50 stands for zero in the data rows.
Some points, one per row:
[74,75,68,74,56,52,70,80,74,55,61,80,64,66,64,78,57,71,58,74,75]
[47,74,60,74,68,76,76,74,60,68,52,72,57,65,52,63,72,77,52,70,54]
[58,73,60,62,71,59,78,71,75,64,67,78,57,75,54,61,62,76,74,64,58]
[67,60,77,74,58,77,68,83,50,67,70,80,59,51,65,71,67,79,66,62,75]
[60,63,57,61,64,71,72,53,56,55,58,52,51,69,74,50,56,71,66,56,64]
[55,72,72,54,55,75,72,60,53,62,55,61,61,69,67,52,60,78,67,54,63]
[78,64,58,79,72,77,71,79,78,49,64,80,72,70,57,80,50,81,79,82,54]
[50,67,71,74,53,51,76,79,62,62,55,55,60,69,54,61,71,71,57,62,56]
[58,55,79,50,65,80,62,82,68,68,64,72,64,72,56,72,68,79,58,70,64]
[58,82,54,72,59,80,75,81,55,70,52,78,59,75,50,63,79,76,74,81,57]
[72,65,77,75,51,79,65,81,62,56,58,78,70,53,53,71,65,67,66,73,58]
[60,75,57,59,81,75,79,48,75,69,55,75,54,69,68,68,61,76,66,58,74]
[52,78,54,53,52,76,80,56,58,77,48,53,50,76,62,51,51,72,82,51,60]
[63,74,77,78,58,74,80,79,71,66,53,79,80,68,52,76,57,75,72,70,50]
[60,62,55,67,76,73,78,55,66,56,53,66,62,61,56,54,51,69,54,66,53]
[72,69,72,78,55,72,78,78,77,70,52,77,77,61,53,74,52,68,65,78,50]
[82,53,79,81,50,72,57,79,66,54,70,82,81,55,56,81,53,77,55,79,73]
[59,79,53,50,77,48,80,72,74,57,51,77,64,78,56,68,52,76,77,73,52]
[70,56,50,76,54,66,60,63,55,47,62,71,49,53,64,66,57,63,53,60,59]
[52,65,78,61,59,49,71,80,66,50,49,81,80,58,51,82,60,55,54,68,56]
[51,79,53,53,79,60,81,53,55,70,69,64,53,74,51,52,55,80,76,59,71]
[77,71,73,75,59,80,66,82,72,64,69,81,72,71,54,78,65,82,64,75,52]
[77,62,76,79,53,77,55,79,60,55,61,78,64,53,77,73,62,74,55,73,68]
[73,59,69,69,67,81,77,73,62,76,55,59,63,75,57,57,77,76,68,76,55]
[50,70,55,50,54,68,74,73,59,59,51,72,54,59,53,58,66,58,50,68,52]
[72,68,61,51,51,74,70,79,76,54,50,83,67,63,53,66,67,69,63,75,68]
[57,79,63,67,78,69,79,73,52,55,51,72,50,81,51,56,72,76,71,53,59]
[80,71,51,79,53,68,56,79,63,64,54,74,73,52,80,74,75,74,61,81,73]
[63,81,67,51,69,77,76,80,70,78,51,77,49,78,53,60,83,79,67,76,71]
[60,78,70,78,55,79,78,72,68,70,52,70,59,63,53,51,60,74,71,77,51]
[76,75,75,78,52,50,67,73,61,54,57,78,50,53,63,76,51,75,67,79,78]
[79,72,69,77,57,76,50,79,54,76,55,72,61,63,55,67,80,77,59,74,67]
[56,61,63,62,63,55,72,64,53,52,64,57,52,66,55,57,62,59,65,52,69]
[55,73,62,64,63,57,73,67,70,56,58,69,55,57,49,55,53,59,64,60,53]
[60,76,58,52,78,68,78,66,73,60,57,65,51,77,68,56,72,73,77,60,60]
Then 24 other points, each followed by its number:
[52,67,49,53,79,55,78,66,70,53,66,69,53,73,66,51,53,71,65,62,71] 0
[49,76,73,70,64,75,77,75,80,60,60,77,68,60,52,62,63,72,67,74,50] 1
[69,65,67,80,54,77,75,79,57,55,51,77,54,54,51,71,64,63,53,63,73] 2
[80,66,62,80,52,73,66,80,65,67,63,75,64,52,52,68,69,79,65,80,73] 3
[67,64,75,77,66,64,69,78,69,49,74,76,50,56,52,56,56,62,52,66,53] 4
[77,63,80,78,49,68,56,81,60,52,55,81,63,56,57,76,55,72,52,65,62] 5
[55,60,56,62,73,75,72,57,66,55,61,59,52,69,69,54,59,73,67,52,67] 6
[78,58,66,77,59,60,59,77,55,52,48,73,60,53,49,64,56,70,58,70,80] 7
[80,51,76,67,62,78,54,81,52,59,59,67,50,60,79,62,62,80,51,60,81] 8
[75,68,77,75,58,80,76,80,77,60,73,80,75,52,61,84,53,78,77,80,63] 9
[62,80,54,64,65,50,74,50,67,62,51,55,53,77,60,66,74,64,75,73,65] 10
[69,56,56,66,59,65,64,70,53,52,51,71,53,56,52,59,62,65,53,54,73] 11
[58,55,49,77,74,65,61,70,67,51,77,80,56,48,72,51,51,57,61,65,61] 12
[54,74,68,52,79,57,79,72,76,61,79,76,67,73,54,64,49,76,76,74,68] 13
[71,75,56,63,73,61,71,74,62,55,51,64,57,69,68,64,79,72,62,66,71] 14
[54,64,54,59,82,74,79,62,52,70,50,60,52,81,54,61,66,70,54,52,55] 15
[61,69,62,55,72,67,63,68,66,56,65,69,51,55,52,67,54,63,62,63,67] 16
[70,56,81,78,61,78,54,74,68,53,79,78,62,54,64,71,52,74,53,59,75] 17
[53,61,71,53,79,75,72,62,51,51,65,56,50,64,51,50,63,71,51,55,60] 18
[79,71,68,76,52,57,54,79,71,51,56,81,60,51,61,74,66,65,53,82,50] 19
[73,71,69,77,65,72,76,79,78,54,70,80,74,74,56,76,47,79,73,77,54] 20
[75,62,75,79,65,80,63,77,60,74,59,76,56,55,54,74,59,75,69,80,50] 21
[80,56,76,75,52,79,58,82,53,73,54,71,54,51,66,80,77,78,52,60,63] 22
[51,55,68,69,49,80,77,76,57,52,72,78,55,74,61,61,64,78,69,63,60] 23
Which three of these numbered points are nearest to each point below, ignoring the 2 directions in which the first points spread most? Their numbers follow each, nearest first.
[60,59,79,76,51,68,68,79,58,58,50,77,58,54,52,69,58,68,51,60,50] > 5 2 1
[61,52,79,66,63,80,56,77,54,53,80,79,53,51,50,57,57,70,54,59,57] > 18 17 4
[49,76,65,79,59,58,61,71,72,53,71,75,72,52,51,68,51,54,59,77,58] > 1 16 4
[75,55,76,59,64,68,68,71,60,53,79,77,51,59,49,54,52,63,67,76,61] > 4 16 18
[51,60,59,61,61,78,78,61,55,55,76,80,52,67,51,54,51,64,69,54,51] > 23 4 17
[67,58,51,65,65,52,52,72,58,53,74,76,49,51,71,53,52,51,52,58,60] > 12 16 19
[52,78,57,58,77,75,76,69,76,55,63,69,60,81,49,53,59,79,69,63,51] > 20 1 6
[60,59,79,77,64,68,71,81,56,51,78,79,58,69,66,76,78,79,76,69,78] > 23 6 17
[69,67,77,73,52,79,71,81,71,53,52,79,53,51,54,78,56,53,51,73,61] > 2 5 16
[57,80,51,70,49,54,64,78,68,59,52,75,63,72,55,63,77,69,54,72,55] > 19 14 10
[54,74,64,60,63,81,81,73,56,49,52,64,54,73,59,51,75,78,60,72,50] > 18 5 23
[51,76,65,56,69,80,80,74,55,76,49,50,56,81,52,59,79,81,79,50,54] > 22 5 15
[56,75,75,53,67,73,79,75,77,64,77,50,57,59,52,69,52,80,80,58,51] > 9 16 20
[72,66,61,53,58,66,65,81,55,50,50,49,51,64,55,62,66,63,55,55,68] > 11 14 5
[53,71,64,52,71,56,74,60,59,52,56,66,51,76,77,57,56,75,65,55,79] > 0 14 6
[75,70,73,68,64,67,69,80,74,50,75,80,70,64,67,72,62,74,74,81,66] > 0 9 13
[50,66,75,58,77,75,66,67,72,73,77,77,67,77,52,56,54,77,70,62,52] > 17 13 16
[56,49,80,71,51,73,78,80,57,49,71,61,53,72,49,62,63,59,50,52,62] > 23 18 4
[63,70,60,57,72,60,67,77,55,53,58,60,54,67,59,54,68,73,64,68,66] > 14 7 11
[50,82,53,54,64,75,80,63,72,69,52,76,62,68,60,63,75,76,70,74,72] > 3 14 6
[77,61,80,75,67,75,59,78,53,51,69,77,51,63,81,77,71,78,72,69,79] > 8 6 14
[58,60,67,60,77,70,80,64,78,59,67,78,66,67,53,70,57,79,59,68,58] > 0 20 6
[52,73,52,56,66,58,79,66,63,51,56,75,59,72,60,67,54,56,54,60,58] > 0 16 19
[54,56,75,71,76,50,79,79,80,52,78,81,62,76,56,65,50,76,61,74,56] > 13 0 20
[54,70,54,62,65,73,78,68,51,60,53,56,52,79,53,56,67,74,50,51,65] > 15 11 2
[77,61,63,71,49,50,55,79,61,53,59,79,56,50,76,76,62,58,49,67,77] > 14 19 11
[69,54,80,78,68,49,59,75,56,49,74,81,69,52,57,78,69,64,55,61,72] > 16 18 0
[55,68,62,67,69,58,75,50,72,52,56,72,66,60,52,61,53,68,59,73,55] > 1 20 19
[74,51,80,79,76,80,75,78,53,76,78,81,50,58,54,79,69,79,65,79,59] > 21 18 17
[69,53,77,75,62,78,63,73,54,60,77,80,62,56,56,63,56,76,59,56,68] > 17 18 6
[53,64,66,57,77,71,80,69,58,68,58,55,56,76,61,55,61,82,76,57,59] > 6 5 21
[68,50,71,70,54,73,54,76,50,52,54,73,51,64,59,71,64,55,54,56,77] > 11 2 5
[69,70,68,62,51,49,59,68,68,54,55,61,53,60,50,56,71,54,53,59,56] > 19 5 11
[71,68,64,65,55,79,75,79,58,62,50,77,55,55,53,54,55,51,51,69,54] > 2 11 5
